X =
array([[38, 66, 63, 59],
       [27, 81, 48, 51],
       [47, 32, 36, 80],
       [47, 59, 57, 75],
       [53, 24, 87, 73],
       [79, 61, 64, 60]])
Indices start at 0.
(0, 0) = 38
(4, 3) = 73
(5, 3) = 60
(2, 1) = 32
(0, 3) = 59
(1, 1) = 81
(2, 2) = 36
(4, 2) = 87
(1, 2) = 48
(4, 0) = 53
(5, 1) = 61

grid =
[[-2.154 -0.935 -0.133 -0.764 -0.401  1.043 -1.524 -2.095]
 [-2.386 -1.012  0.033 -0.781 -0.491  1.098 -1.678 -1.876]
 [-2.225 -0.321 -0.729 -0.813 -0.624  0.945 -1.743 -1.204]
 [-2.219 -0.356 -0.900 -0.789 -0.590  1.143 -1.660 -1.361]
 [-2.070 -0.782 -0.046 -0.755 -0.389  1.042 -1.672 -2.153]
 [-2.046 -0.292 -0.004 -0.441 -0.598  0.527 -1.567  0.117]
 [-2.064 -0.809 -0.012 -0.762 -0.377  1.038 -1.673 -2.218]
 [-2.128  0.099 -0.567 -0.756 -0.490  1.591 -2.366 -0.891]
 [-0.047 -0.303  0.033 -0.060 -0.033  0.495  0.066 -0.784]
 [-2.468 -1.140 -0.262 -0.764 -0.492  1.235 -1.453 -1.751]
 [-2.286 -0.359 -0.888 -0.796 -0.556  1.117 -1.751 -1.329]
 [-2.426 -1.021 -0.022 -0.798 -0.483  1.123 -1.698 -1.877]
 [-0.073 -0.311  0.052 -0.043 -0.043  0.518  0.056 -0.810]
 [-2.044 -0.419 -0.294 -0.456 -0.762  0.713 -1.193 -0.029]
 [ 0.085 -0.177  0.085 -0.060  0.003  0.325  0.034 -0.582]]
Indices start at 0.
(0, 0) = -2.154
(6, 1) = -0.809
(9, 6) = -1.453
(10, 1) = -0.359
(7, 0) = -2.128
(11, 5) = 1.123
(14, 6) = 0.034
(6, 0) = -2.064
(0, 3) = -0.764
(2, 3) = -0.813
(3, 3) = -0.789
(7, 3) = -0.756
(2, 7) = -1.204
(4, 0) = -2.070
(1, 3) = -0.781
(10, 2) = -0.888
(14, 2) = 0.085
(14, 7) = -0.582
(1, 7) = -1.876
(14, 5) = 0.325
(13, 0) = -2.044
(11, 4) = -0.483
(10, 5) = 1.117
(13, 6) = -1.193
(8, 1) = -0.303
(1, 5) = 1.098
(4, 6) = -1.672
(7, 6) = -2.366
(0, 4) = -0.401
(12, 2) = 0.052
(9, 4) = -0.492
(2, 0) = -2.225
(4, 5) = 1.042
(4, 3) = -0.755
(2, 1) = -0.321

W =
array([[622, 770, 641,  96, 387, 158,  17, 614, 326, 166, 499, 304],
       [391, 401, 262, 430, 332, 449, 265, 281, 306, 473, 324, 332],
       [435, 359, 383, 499, 443, 301, 681, 243, 494, 217, 516, 171],
       [626, 548, 468, 466, 328, 215, 485, 500, 553, 319, 253, 630],
       [215, 288, 412, 278, 526, 536, 421, 204, 413, 588, 242, 469],
       [ 85, 352, 308, 394, 718, 631, 566, 260, 136, 684, 157, 470],
       [475, 568, 415, 570, 166, 248, 279, 622, 175, 306, 117, 722],
       [316, 423, 490, 121, 708, 595, 527, 682, 504, 725, 180, 519],
       [230, 617, 589, 490, 528, 327, 642, 511, 182, 401,  59, 614]])
Indices start at 0.
row 0 col 0: 622
row 8 col 6: 642
row 3 col 8: 553
row 1 col 5: 449
row 4 col 11: 469
row 5 col 8: 136
row 6 col 2: 415
row 2 col 9: 217
row 7 col 9: 725
row 6 col 5: 248
row 7 col 0: 316
row 3 col 3: 466
row 1 col 4: 332
row 2 col 1: 359
row 2 col 2: 383
row 5 col 10: 157
row 1 col 3: 430
row 5 col 1: 352
row 4 col 2: 412
row 8 col 7: 511
row 8 col 3: 490
row 0 col 9: 166
row 7 col 1: 423
row 2 col 0: 435
row 6 col 9: 306
row 5 col 6: 566
row 7 col 11: 519
row 1 col 6: 265
row 1 col 11: 332
row 2 col 10: 516
row 3 col 4: 328
row 1 col 1: 401
row 3 col 0: 626
row 3 col 11: 630

B =
[[ 3.47 -0.64  0.14  0.01  1.93]
 [-8.37  1.00  0.87 -0.39  2.23]
 [-2.76 -0.60 -0.31  0.56  0.55]]
B[0, 0]: 3.47
B[2]: [-2.76, -0.60, -0.31, 0.56, 0.55]
B[1, 4]: 2.23
B[2, 3]: 0.56
B[2, 4]: 0.55
B[0]: [3.47, -0.64, 0.14, 0.01, 1.93]
B[1, 0]: -8.37
B[0, 4]: 1.93
B[1, 1]: 1.00
B[0, 2]: 0.14
B[:, 3]: [0.01, -0.39, 0.56]
